128 stands for zero in the data rows.
Some points:
[123 116 138 137 114 129 138 118  94 147 149 126  77 101 107 124 114 135
 135 107  83 105 132 154 160  55 112  96 116 121 126 113 181 129  86 159
 132 111 124 106 131 141 107 150 115 132]
[120 130 123  93 122 124 111 126 114 111 142 131 147 164 150 139 155 114
 120 123 125 117 136 127 171 143 107  95 142 125 132 142 160 154 137 106
 109 132 131 142  97 140 119 144 139 127]
[105 137 146 114 151 129 114 100 113 136 139 153 137 120 140 155 143 129
 138 126  76 152 126 152 149 103 127 182 149 155 160 144 165  76  42 160
 134 118 135 133 116 116 119 108 113 151]
[123 128 116 131 140 152 101 127 168 154 117 120 119 123 126 172 135 139
 126  73 120  78 115 129 158  81 113 117 126 152 154 114 148 181  99 138
 102 158 139  93 133 144  96 104 136 170]
[110 149 119 130 123 141 111 126 125 106 179 144 132 140 147 126 126  78
 141 133 139 135 161  70 149 130 133 116 137 173 102  69 158 136  97 123
  79 108 160 171  93 123  92 112 157 123]
[110  84 120 129 172 105 144 143 136 101 143 114  93 159 184 104 124  91
 155 156 100 157 134 119 118 114 140 171 133 123 103 145 121 112 110 120
 154 113 128 122 131  68 132 124 152 113]
[166 121 146 119 157 116 130 128  84 125 145 111 129 164  95 143 114 139
 125 135  59 116 182 173 125 133 142 134 158 153 121 116 125 117  82 167
 160 154  98 153  98 100 119 141 123 136]
[153 105 122  93 101 124 137 139 165 131 136 141 170 166 109 107 100 138
 114 120 150 163  96 115 127 158 122 148 139  84 133 157 125 117 143 137
 127  97 113  95 140 160 150 171 125 159]
[167 140  99 109 135 157 148 104 157 146 149 114 155 151  91 126 123 161
 142 121 171 157 153 174  96 156 121 130 141 110 129 133 112 120 137 113
 104 146 139  66 119  79 139 160 135 110]
[127 133 111 126 112 116 132 100 160 153  84 139 188 107 119 120 128 149
 119 136 178 129 150 166  77 135 124 141 104 116 109 139 128 133 152 132
 105 132 147 101  97 160 142 130 123  81]
[154 113 133 120 115 131 176 161  87 160 146 126 128 122  96 118 113 144
 123 150 125 140 161 133 144  89 175 118 157 144 180  88  96 103 129 109
 130 124 105  94 104 103 116 122 138 108]
[131 130 135 113 168 157 124 112 122 101 141 132 157 156 155 142 137 120
 161 147  98 128 111  93 131 139 131 108 125 126 123 165 155  77 133 135
 126 124 160 162 149  58 110 134 133 138]
[121 150 158 150 123 150 147 113 143 161  92 114 149 114 108 124 130  85
  81 141 167 133 142 119 142  85 175 137 123 138 143  78  94 151 143  96
 133 132  65 116 145 121 144 131 124 158]
[140 154 123 148 112 145 143 142  89 127 114 131 140 114  77 104  91 120
  94 131 138 146 159 151 117 107 138 154 133 115 144 106 139 123 102 132
  97 125  92  88 128 126 150 145 130 110]
[ 82 122 105 148 135 121 134 146 118 135 127 139 113 150 153 117 122 105
 107 128 153 140 125  92 134 157 110  83  99 124 145 108 149 127 155 104
 114 131 138 196 130 149  81 111 139 149]
[150 109 144 132 171 105 154  85 158  89 123 116 134 112 134 126 150 180
 131 125 137 140 113 144  63 152  89 134 124 139 143 169 119 138 147  97
 140 122 118 114 117 190 144  80 112 101]
[129 146 199 156 123 145 119 150 133 145  98  92  94 101 115 101 132 137
 144 146  94 104 139 103 119  91 149 137 100 109 108 106 125 226 174 137
 137 119 154 137 147 138 130  99 125 129]
[141 120 147 165 100 107 126 164 133  93 111  96  95  50 139 145 133 149
  98 106  88 106 153 160 135 104 104 103 128 101 149 144 121 194 118 118
 140 121 125 116 163 130  71 141 123 118]
[106 130  99 148 128 114 135 116 135 135 145 137 125 129 166  89 121  96
  93 141 150 117 141  70 125 137 135  89  93 175 130  91 173  89 122 141
 135 132 159 165 118 164  86 116 142 126]
[ 73  62 117 136 164 126 147 105 138 139 164 136  83 146 159 135  92 125
 144 136 121 153 118  86  80 125 148 140  71 109 125  94 108  89 138 132
 139 133 162 182 143 133 110 145 156 112]
[ 88 155 154 160 113 169 127 177  94 105  67 131 119  95 156 149 105 124
 100 142 112 114  95 125 152 112 156 142 137 151  82 140  75 137 198 153
 144 151  73 145 111 106 166 141 123 175]
[160 140 157 159 122 130  92 147 105 143 105 102 103  68 117 127 147 119
 105 121 136 100 143 157 151  88 164 163 169 135 149 133 130 163 144 125
 150 139 124 150 122 129 112 102 141 180]
[136 118 134 128 181 121 155 127 126 143 148 158 104  81 139 141  92 101
 139 144 112 130  69 123 118 123 111 128 123 131  78 138 106 111 146 144
 152 126 140 156 158 102 161 127 157 103]
[112  91 105 144 162 106 103 145  81 137 132 117  90 147 145 104 120  73
 167 145 124 136 105 103 112 130 130  91 141 132  89 138 111  99 131 146
 132 130 154 223 147  98 159 105 140 141]
[144 175 128 123 111 110 105 128 132 113 105 112 107 160  86 114 145 126
 152 146 142 117 145 123 103 151 123 169 141 124 153 141 138  89 103 128
 128 121 122 105 132 132 150 136 122  96]
[143 113 125 133 110 119 116 116 171 132 146 111 144 166 114 120 153 124
 152  96 145 129 107 134 111 147 120 156 132  60 126 133  72 131 168 135
 111 130 139 138 125 158 168 121 119 109]
[155 130 147  74 136 159 132 135 104 100 155 156 132 134 116 188 139 128
 129 151 122 139 151 160 159 132 124 112 129 169 112 164 153  97 118 139
 117 136 111 141 124 140 118  97 126 116]
[133 109  84 106 107 132 131 126 150 111 107 141 173 151 124 111 168 142
 160 119 158 123 125 114 122 148  94  98 131 130 124 151 125 152 134 116
 132 137 130 113 160 168 146 136 104 118]
[153 110 137 111 100 136 106 115 115 109 141 128 148  98 125 177 113 114
 126  91 141 168  89 143 159 165 150 115 118 107 134 134 147 116 136 138
 146 112 132 113 127 132 107 121  85 156]
[154 151 132  77  78 126 117 130 153 127  93 110 133 125 138  85 133 173
 157 130 121 119 157 165  82 178  91 136 125  99 146 155 136 143 134 116
 143 135 122  73 134 144 153 132 161  74]
[114 137  92 141 140 108 137 135 132 143  98 149 111 144 130 132 113 149
 132 122 156 125 105 142 112 141 130 139 175 142 134 135 103  95 126 111
 143 111  87 112 145 102 160 123 138 108]
[126 146 151  96 113  78  95 141 173 115 122 140 164 109 115 123 165 158
 111 126 149  80 115 144 122 162  84 119 104 166 144 133 116 140 108 122
 119 138 133  91 117 156 134 143 123 150]
[126 146 135 135 102 157 149 113 125  93 175 140 185 149 115 112 140 108
 134 129 109 131 102  70 157 156 129 110  91 148 115 141 136 124  71 116
  91 134 174 166 121 116 109 154 110 156]
[116 101 119 139 132  99 121 133 153 169 129 129 113 159 160 142 118 146
 130 125 138 132  73 122 142 132 128 161 108  85 122 132 105 149 148 143
 149 145 119  84 151 141 130 143  93 128]
[ 90 179  79 161 108 138 122 105  94 145 111 143  92 105 129 139 146 161
  95 111 143 123 154 126 159 119 153 109 158 109 113  94 124 141 169  93
 127 100 130 117 104 112 153 131  99 120]
There is one direction along which these points spread out most. Take the direction at right angles to it along which they spread out most. Then take the direction at right angles to both along which they spread out most. Go by this last direction. For each point below, how far along it does it lie, from 0 to 99? The average is 50, and the first point in the table lies past the average. One standard deviation of the points above along it is 16.
[150 109 144 132 171 105 154  85 158  89 123 116 134 112 134 126 150 180
 131 125 137 140 113 144  63 152  89 134 124 139 143 169 119 138 147  97
 140 122 118 114 117 190 144  80 112 101] 43
[126 146 151  96 113  78  95 141 173 115 122 140 164 109 115 123 165 158
 111 126 149  80 115 144 122 162  84 119 104 166 144 133 116 140 108 122
 119 138 133  91 117 156 134 143 123 150] 65
[114 137  92 141 140 108 137 135 132 143  98 149 111 144 130 132 113 149
 132 122 156 125 105 142 112 141 130 139 175 142 134 135 103  95 126 111
 143 111  87 112 145 102 160 123 138 108] 37
[141 120 147 165 100 107 126 164 133  93 111  96  95  50 139 145 133 149
  98 106  88 106 153 160 135 104 104 103 128 101 149 144 121 194 118 118
 140 121 125 116 163 130  71 141 123 118] 52
[154 151 132  77  78 126 117 130 153 127  93 110 133 125 138  85 133 173
 157 130 121 119 157 165  82 178  91 136 125  99 146 155 136 143 134 116
 143 135 122  73 134 144 153 132 161  74] 52
[131 130 135 113 168 157 124 112 122 101 141 132 157 156 155 142 137 120
 161 147  98 128 111  93 131 139 131 108 125 126 123 165 155  77 133 135
 126 124 160 162 149  58 110 134 133 138] 57
[106 130  99 148 128 114 135 116 135 135 145 137 125 129 166  89 121  96
  93 141 150 117 141  70 125 137 135  89  93 175 130  91 173  89 122 141
 135 132 159 165 118 164  86 116 142 126] 54
[110  84 120 129 172 105 144 143 136 101 143 114  93 159 184 104 124  91
 155 156 100 157 134 119 118 114 140 171 133 123 103 145 121 112 110 120
 154 113 128 122 131  68 132 124 152 113] 35
[140 154 123 148 112 145 143 142  89 127 114 131 140 114  77 104  91 120
  94 131 138 146 159 151 117 107 138 154 133 115 144 106 139 123 102 132
  97 125  92  88 128 126 150 145 130 110] 58
